T: rows in several groups, each row roughly a mix of its group's directions:
T (105 x 10):
[[-43 -10 -24 -10  -4 -20  20  10 -24  -8]
 [-13 -16  18  15   4  -9  53   7  -7 -11]
 [  4 -31   8  11  19 -28  15  10 -27 -28]
 [ 25 -16  38 -17  15   4 -33 -15   0  -2]
 [-11 -37  17  -4   4  -9 -18  35  18  19]
 [-25 -17  -8   4  28 -31  13  30 -14  12]
 [ -4 -13  -8   0 -42  16   0   3  42   8]
 [-15 -27   4 -10   5  52   7  -5  10 -12]
 [  8 -40  22  25  23   4  10  -3  -6 -25]
 [-37   6 -17 -13  26 -34 -13  10  11  -6]
 [ -9   6  13 -12  19   1  42  17 -30 -19]
 [-34   4 -30 -16   7 -20  12   6 -31 -12]
 [-48   0  18  20 -10  -2  13  25  -2 -15]
 [ 13   0  -1  18 -15   0 -47 -12  30  13]
 [  9 -21   9 -11 -44  12 -23 -22   7  18]
 [-18 -29  13  22   3 -13  11  17 -18 -38]
 [  4  28 -30 -34   8   2  -3 -15  -2  32]
 [-11  44  -2  21  13  20  -4   5 -14 -30]
 [ 51  23  11 -11  13  -5 -16   3  17   5]
 [ 14  34 -11   0   3  21  29 -12 -13 -32]
 [-49  -5 -24  -1 -24  -1  13 -10 -12  12]
 [  5 -14  42 -30 -13  28  -7 -14   2  -2]
 [-20  17 -15  17  12  10  48  -8  10 -15]
 [ 45  28   2  -9   0   7 -24 -10  21  11]
 [-28 -28   7  30 -22 -14   9   4 -12 -25]
 [  9  41   1  25 -13 -28   1  17  -2  22]
 [  0 -18  19  25 -32  33   9  24   6   0]
 [ 13  35  27  -7 -27 -22  24  -8  -8  -4]
 [-32 -25   9  19  12  -3  12   9 -29 -29]
 [ 16 -17  10 -18 -35  11 -12 -31  20  19]
 [-49   7 -10 -16  21 -15  -7  12  19 -10]
 [-44  20  -9 -21  10 -21  -7   7  15 -19]
 [  4  10 -31  -9  26   4 -42 -10   9  18]
 [ 51   5  20  -2  17  -2 -15  12  13 -15]
 [-51 -16 -12   4 -22  -4  21  10  -2  -2]
 [ 10 -36  23 -13  10 -20 -20   1  23  25]
 [ 35  28   4 -19  34  12 -16  -5  -2  10]
 [ 30  18  22  -5  -2  24 -23 -30   8 -18]
 [ -9  25   0 -28 -15 -39 -20   0  -8 -21]
 [  8 -35  12  16 -25  40   6  10   4  -7]
 [-11 -31  22  34   0  -6   6   5 -16 -32]
 [ 17 -31  10  -3  -6  -1 -21  21  40  15]
 [-12 -23 -32   4  -4 -28  21  20  12  25]
 [  3  -7  22   8 -29 -41   9  22 -16 -12]
 [ 17  35  10  25 -24 -21  20  11 -17   9]
 [-34  29  -2  21  13  20 -15  20 -13 -19]
 [ 20 -25  -4 -14   2  41   9 -29  -9 -15]
 [ -2  -8   3   4  -4  55  22 -13  15  -6]
 [-21 -13  25  -5   2   4  50  -1  -1 -19]
 [  8  10 -23 -17  14  11 -49 -11   9  14]
 [ 23   5   1 -21   1  16   6   4  44  29]
 [-20  24  11  27  20   2 -34  13 -20 -16]
 [ 23 -31   3 -29 -21  -4  11 -24  15  21]
 [-10   6   1 -22  -1 -53 -25   5  -2  -9]
 [-38  -3 -35 -19  -3 -16  17   3 -23  -3]
 [-16  -8  -2 -14  19 -11  44  22 -26  -5]
 [-28   4 -41 -22   1 -19   9  -8 -27   1]
 [ 36  33  -3 -21  10   6 -16  -9  10  27]
 [ 24   2   4  11 -21   8 -41 -21  28   6]
 [ 49  -2 -17 -20  19   0  -9 -21   5   8]
 [ 25  -9  13   0 -19  45  21 -17  -8  -7]
 [  5 -37   3 -17 -25 -19  -7 -19 -17  27]
 [ 32   9  -4  -7 -31  25   0 -27  25  -7]
 [ 12   1 -12 -26   5   7 -54  -9   0   9]
 [  2  34 -12  27 -12  23 -29  -4  20 -14]
 [-21  28 -27 -30  23   8   4  -9 -15  20]
 [-48 -26  -3  13  -8  -2  20   2 -20  -8]
 [-46 -21 -21   3 -20 -11  19   1 -16  -5]
 [-10 -33 -16   2  11  49  -3  -2   8  -9]
 [ 14  29 -16 -27  -2   4  -1 -11  24  37]
 [-17   4 -11 -22  23 -50 -10  -4  -2 -10]
 [ -2 -25  15  23  33   3   5  -3 -21 -34]
 [ -9  12   1   1  -5 -16 -47  31  -1  22]
 [ 19  -1   9 -12  -2  18   8   8  50  24]
 [ 15 -34  -8  -9   6  37  11 -25  -8 -19]
 [ 21  22 -22  -3   2  -1  31 -27 -25 -20]
 [-12 -29  -9 -31  19  15 -36  -8  10  -5]
 [-28  23  -7  -6  -2  26  25   1 -32 -21]
 [ 12  -3  39 -25  -9  34 -12 -17   6 -10]
 [-16  25 -14  31  28 -11  -3  29 -12 -17]
 [-28  -1 -28   1 -10 -22  -1 -12 -40 -14]
 [  8  14   0   6  -3 -19 -44  23  -5  31]
 [-13   9  -3 -22  31 -47   3 -12   2  -1]
 [-10   0 -12 -18  28 -50 -13  -6  -3  -2]
 [-14  22  16  24  17   5 -46   1  -9 -10]
 [-11  14 -25  -1  16 -11  47   5 -22 -10]
 [ -2  38 -20   7  -9  20  13 -24 -22 -23]
 [ 11 -30  -2 -13   6  36  19 -28  -3 -20]
 [-26 -24  12  20   4 -11  10  19 -22 -35]
 [ 17  29 -26  26 -17  11 -24 -17  17  -9]
 [ -4 -25  16  25 -28  34   8  24   6  -1]
 [-41  27 -19   0 -30 -11  -3  -6 -11  11]
 [-19 -24   0  17  22  27  37  -1  18   1]
 [ 34  12  15  10 -17   0 -11   4  45  -3]
 [ 40  10  20  14  -8   5 -20   4  34 -15]
 [-49 -15 -18   2 -17  -5  20  -7 -16  12]
 [ 19   5 -32  24   8 -28 -16 -11  28  13]
 [  8  11   5  20 -14  10 -50 -14  22   4]
 [ -6  21  17 -13  19  17  26  -1 -33 -28]
 [ 34 -10  31  20   8  -2  -9  16  16 -30]
 [ -6   9 -28  -5  15 -12  48   1 -20  -7]
 [-20  18   1  17  -3 -42 -10  32   6  13]
 [-14  43   3   6  -2 -36  -8  18   6  17]
 [ 12  15  34  16 -36  -8  27  13 -12   1]
 [-34  14  -1  28  20 -13 -27  19 -18  -1]]

one row of each group, then the others: which group is each in?
[  1  -2  14  16 -13  53  23   0  12   6]
U
[-20  -8   0  21   2 -20  -3   0 -41 -34]
X
[  3 -38   1 -21 -27 -17   2 -17 -11  29]
S

[-19   4 -10 -18  30 -48  -4  -4   4  -3]
U
[ 11 -10 -12  12 -19  -2 -33  -6  41  20]
S
[ 51   9  -5 -12  26   2 -19 -14   0  -5]
X
[-10 -14  11  21   1  -3  55   5  -7 -14]
U
[ 13  14  37 -10   4  23 -20 -21 -20 -22]
S
[-22 -13   2   0  33 -30  17  26 -22   6]
S
[-16  13 -30 -30  11   2   5 -14 -25  30]
X
[-45 -20  -2  12 -33   6  16   3   8   9]
X
[  1 -40   2 -25   9  25   7 -22  -4 -24]
U
[ 10   8 -30   1  13 -24  24 -18 -37  -7]
S
[ 10 -20  19  25 -27   5   3   4  41 -10]
X
